Each named move below is a turn or a mirror, shown by a few rows before and after it. Which moves, in which order, take the first row of each later pair to the second? The first pair is answered.
move J:
[ 0.70 -1.09  1.56 -2.15 -1.21  1.69  2.84  0.98 -0.87 -1.29 -1.26 -3.50
 -1.85  0.50 -0.63  0.85  0.69  2.76 -0.87  0.12 -0.83  1.46  0.31] -> [ 2.06 -0.56 -0.11 -1.18 -1.80 -0.53  1.63  1.49 -2.35 -0.76 -2.05 -3.74
 -2.28 -0.30 -0.09  0.47 -0.88  2.06 -1.08 -0.81  0.81  1.09  2.27]
[ 0.17 -0.97  0.24 -0.20  0.61 -0.59 -1.02 -0.22  1.45 -0.10  0.19 -1.08
 -1.50 -0.22 -0.88 -0.25  2.13 -1.78 -1.82  1.08 -1.41 -2.08 -1.12] -> [ 1.30 -1.05 -0.02  0.44  0.00 -2.50 -2.03  0.41  0.87 -0.02 -0.30 -1.47
 -1.33 -0.04 -0.59 -0.28  1.14 -1.19 -1.76  0.41 -0.76 -2.76  0.08]
[-0.89 -0.74 -1.36  0.07  0.16 -1.15 -1.88 -0.86 -3.49 -1.25 -0.48 -0.46
 -1.30 -0.13  1.35  0.20 -4.36 -0.56  2.45  0.50  1.58  1.01  0.10] -> [-3.12 -1.39  0.38 -1.18  0.50  2.01 -0.02 -1.65 -1.55 -2.05  0.14 -0.29
 -1.44  1.11  0.68  0.72 -2.30 -0.49  2.35  2.30 -0.64  1.10 -2.58]
move P:
[ 2.25 -0.24  0.70 -1.90 -2.40 -0.60 -0.88  1.20 -0.24 -1.75 -0.21 -1.63
 -2.13 -0.53  0.35  3.26 -0.10 -0.25 -1.75  3.33  2.62 -2.16 -1.30] -> [ 2.02 -0.38  0.73 -1.91 -1.93 -0.78 -0.89  1.28  0.05 -1.95 -0.51 -2.00
 -1.73 -0.46  0.41  3.63 -0.40 -0.81 -1.90  3.60  2.09 -2.30 -1.46]
[ 2.48 -4.83  2.61 -0.21  3.21 -1.96 -2.34  0.75  0.06  0.37  0.05 -2.41
  1.20 -2.46  0.11 -3.26 -0.90 -1.73  0.04 -3.22 -4.01  2.58  1.11] -> [ 2.64 -4.77  2.37 -0.26  3.32 -2.21 -2.23  1.11 -0.12  0.05 -0.45 -2.43
  1.38 -2.59  0.09 -2.85 -1.27 -1.59  0.07 -3.02 -4.09  2.74  1.20]
[-2.67  1.71 -2.04  0.20  3.16 -2.78 -1.76  1.71  0.77  0.53  2.31  2.73
 -1.63  1.48  3.15 -1.07 -5.39 -1.76  4.96 -3.40 -1.68  2.66  5.47] -> [-3.20  1.62 -0.11 -0.40  3.93 -1.33 -0.88  0.52  1.87  0.94  2.70  3.08
 -3.57  2.52  4.10 -0.94 -4.31 -2.36  5.09 -2.18 -4.07  2.22  4.02]
move Y:
[-0.55 -0.51  0.54 -0.15 -0.73  1.41 -0.06 -1.41 -0.40 -2.51 -0.85 -1.12
 -0.40 -2.32  0.25 -1.74  5.50 -0.77 -3.92  0.68 -2.99  0.66 -0.43] -> [-2.41  0.24  0.38 -0.32  0.01  1.54  0.58 -1.76 -0.06 -2.83 -0.39 -0.35
  0.25 -1.64  0.85 -1.83  4.77 -0.16 -2.21  0.34 -3.38  1.98 -0.43]
[ 4.53 -0.16  2.58 -1.06 -2.01  3.01 -1.78 -0.15 -1.25  0.18 -1.36  0.32
 -1.30 -0.58  2.97  0.55  0.65 -0.63  0.65  2.20 -1.69 -2.46 -0.83] -> [-0.24  1.19  2.82 -1.61 -0.69  3.10  0.62 -0.79  0.03 -1.25 -0.41  1.13
 -0.33  0.87  3.13 -0.40 -0.04  0.94  4.65  1.83 -2.18  0.34 -1.44]
[ 0.55 -0.92 -2.02 -0.42 -0.19 -2.23 -1.21 -0.44 -1.21  0.62 -1.70  1.12
  0.53 -1.80  0.49  0.63  1.07  0.03 -1.10  0.47  0.97 -1.03  0.73] -> [-2.36 -0.02 -2.01 -0.74  0.87 -1.68  0.38 -0.64 -0.38  0.05 -0.88  1.85
  0.95 -1.39  0.46 -0.39  0.51  0.99  1.05  0.25  0.91  0.62  0.71]
move B:
[ 1.37  1.17  1.15  1.19  0.54  0.49 -1.87 -0.54  1.89  1.07 -2.37 -1.65
  0.81 -2.38  1.93 -0.93 -2.16  4.35 -0.63  0.39  1.37  0.29  0.73] -> [ 0.51  1.02  1.61  0.55 -0.35  1.53 -0.98  0.10  1.84  0.83 -2.69 -1.96
  1.12 -1.86  0.40 -0.44 -2.08  4.47 -1.69  1.03  2.11 -0.18 -0.66]
[ 0.23 -0.96  1.04 -0.61 -0.92  2.47  0.80 -0.02  2.11  0.34  0.17 -1.11
  0.48 -0.40 -1.96  1.10  2.18  1.02 -1.96  0.91 -0.48 -1.40 -2.23] -> [-2.25  1.05 -0.02 -0.92  0.12  1.97  2.73 -0.56  2.84  0.98  0.47  1.01
 -2.18  1.56 -1.10  1.15  1.00  0.44  0.41  1.41  0.70 -0.58 -1.33]
[ 1.63 -1.00  1.32  0.70 -0.57  1.64  0.68  1.36 -0.13  0.25 -0.32 -0.46
  1.58 -2.10 -3.38  2.15  0.54 -0.84  1.25 -3.07 -2.88 -0.52  0.99] -> [ 0.19 -0.84  0.48 -0.45 -0.93  2.55  2.72  1.62  0.57 -0.01 -0.34  0.50
  0.46 -0.03 -3.68  2.72  0.39 -0.30  1.64 -1.96 -1.64 -1.19  0.00]
Now pairs of rows:
Each pair is 2 to 3 moves apart.
[-4.32  1.85  1.43 -0.22  1.68  2.81 -0.50 -4.41  2.16  0.56  1.30 -0.72
 -0.03 -0.77  0.05  0.47  1.91  2.61  0.79  4.04 -2.30  1.80 -0.09] -> [-1.08  1.63  0.91 -1.15 -0.15  3.48 -0.77 -3.56  0.97  1.87  0.36 -0.82
 -2.67  0.57 -0.71  2.75  2.12  0.42 -2.74  5.56  0.41 -2.06 -0.27]
Y B
[ 0.08 -0.69 -0.68  0.47 -0.15  0.86 -0.30 -0.86 -0.83  0.43  1.63 -0.71
 -5.52  0.63  0.95  1.46 -2.72 -1.93 -0.34  0.98  0.41 -0.30 -0.70] -> [ 2.28 -2.32  0.76  1.38 -0.16  0.78 -3.36 -0.63 -1.78 -0.05  1.49 -2.72
 -1.45 -2.33  0.72  0.42 -0.79 -1.13 -1.54 -0.39 -2.22  0.26 -1.12]
Y B B
[-0.32  1.34  1.05  1.58  2.55 -1.33 -1.00 -1.43 -1.56  2.34 -0.94  0.90
 -4.64  1.32  3.72 -0.81 -0.15 -1.41  2.21  1.79 -2.29  0.35  0.58] -> [-0.73 -1.32  3.36  0.66  1.51  1.30 -2.29 -1.30 -1.67  0.53 -1.06 -2.28
  1.27 -1.04  0.93 -0.92  3.04  1.10  1.13  1.22 -4.94  1.57 -2.49]
B Y B
[-3.73  1.25 -0.98 -1.40  1.71  2.25  2.46 -0.94  2.65 -0.28  0.94  0.67
 -1.10  1.96  0.37  0.60 -0.01 -0.24  1.28  1.56 -0.13 -0.95 -0.56] -> [ 1.69  0.47 -1.82  0.75  1.00 -0.27 -0.72 -0.45  1.27  1.99  0.13  0.73
 -3.04  0.05  1.87  0.48  0.45 -2.53 -1.50  0.47 -0.39 -2.61  2.27]
Y B B
[ 2.67 -2.43  2.60 -2.59 -0.07 -1.74 -2.28  0.86 -1.70 -2.83  0.13 -3.30
 -0.23 -0.97  0.90  1.64  0.83 -0.52  0.06 -0.25 -0.73 -0.90 -2.42] -> [ 2.43 -2.02  1.03 -2.21 -0.50 -2.63 -2.76  1.67 -2.11 -3.77 -0.12 -2.86
  1.59 -0.90  0.49  1.12 -0.36  0.25  0.47 -1.16  0.44 -0.57 -0.82]
Y P Y
[ 3.58 -2.35  1.50 -0.31  0.47 -0.49 -3.30 -0.54 -2.46  0.12 -0.17 -2.08
 -1.59 -0.31  0.04  2.63 -0.51 -0.49 -2.57  0.61 -1.62 -2.54 -0.44] -> [-2.16 -1.94  2.69 -0.59  2.59  0.48 -2.15 -1.11 -0.89 -1.75  1.01 -2.13
  2.19 -0.59 -0.23  0.41 -0.72  2.27  1.43 -0.38 -3.91  1.62 -1.25]
Y B B
[ 1.88 -4.04  0.66  0.56  0.03  0.24 -3.65  2.26 -5.64 -0.11  1.25 -2.67
 -2.61 -1.48  1.97  3.02 -1.71 -1.56 -2.53  0.62  0.48  0.11  0.15] -> [-4.69 -2.23  1.55 -0.46  3.16  1.48 -0.75  0.73 -3.73 -1.47  2.86 -0.53
 -1.76  0.10  2.57  1.44 -2.44  0.36  2.66  0.82 -1.32  3.74 -1.74]
P Y
[ 0.29  1.03  0.13 -3.15  2.46 -2.61  0.01  0.44 -0.50 -0.07  2.54 -0.72
 -1.13 -1.62  1.38  2.45 -0.24 -3.12  0.14  0.32 -1.45  3.05  2.54] -> [-1.22  0.61  0.06 -4.59  1.67 -0.21  1.15  0.94 -0.58 -0.91  2.19 -1.56
 -1.92  0.05 -0.67  3.93 -0.12 -2.58 -0.98  1.85 -0.14  2.73  0.66]
B B B
[-1.38 -0.33  2.54  0.20  2.24  0.58  0.39 -1.31  0.29 -0.61  1.34 -1.22
 -2.04 -0.55  2.27  0.73  0.17 -1.95  1.99  2.10 -1.81  1.42 -0.23] -> [-0.41 -1.10 -1.08 -0.27 -0.50 -0.04 -0.42  1.83 -1.57 -1.83  0.22 -2.51
  1.96 -1.01 -1.62  1.48 -0.83 -0.06 -0.19  1.06  3.77  0.02 -0.10]
P B B
[-1.60  0.26 -1.67  0.35  0.14 -2.89 -2.86  0.48 -2.77 -1.82  0.25 -0.26
  2.28 -1.45  1.54 -1.05 -4.22  0.21  4.12 -2.66  1.75  3.01  1.93] -> [ 4.54 -1.75 -0.27  1.01 -1.56 -1.63 -4.88  0.49 -3.80  0.03 -0.47 -1.76
 -0.89 -1.95  1.44  1.49 -1.93 -3.14 -0.98 -1.28  0.78 -0.32  1.80]
P Y P
[-0.89  0.31  4.15  0.60  2.65 -0.13 -1.75 -1.96 -0.83  0.41  1.41 -0.27
 -2.32 -1.31  1.12 -0.04  1.88 -1.47  0.74 -1.15 -4.61  0.15  0.44] -> [-0.92  0.85 -0.96 -0.71 -1.01 -1.63 -1.75  2.07 -3.84 -1.44 -0.25 -1.03
  1.81 -1.55 -3.39  0.93 -1.15  1.62 -0.15 -2.17  3.73 -1.16  1.19]
B B P
[ 0.78  2.26 -0.56  0.83  0.41 -1.90  1.00 -0.25  0.31  0.67  0.20  2.10
 -1.00  0.52  1.18 -0.79 -1.38 -0.22  0.31 -1.11  1.95 -0.60  2.07] -> [ 0.79  0.15  1.50  0.95  0.24 -0.92 -0.83  0.08  0.06 -1.04  0.17 -0.09
  3.55 -2.08 -0.69 -0.91  0.90  1.14 -0.74 -2.05 -0.35  0.41  0.22]
B Y B
[ 1.66 -1.00 -0.35  1.77 -0.18 -4.28 -0.83 -0.60 -3.35 -0.29 -0.36 -0.44
 -2.20 -0.90  1.86  0.25 -2.82 -3.35  0.44 -0.29  0.89  0.61 -0.32] -> [-3.30 -1.06  0.32 -0.30 -0.03 -1.06  2.12 -0.01 -1.84 -2.51  0.57 -0.49
 -0.56  0.65 -0.41  0.78 -2.42 -1.03  2.48  1.46  1.75  2.07 -3.68]
B B Y
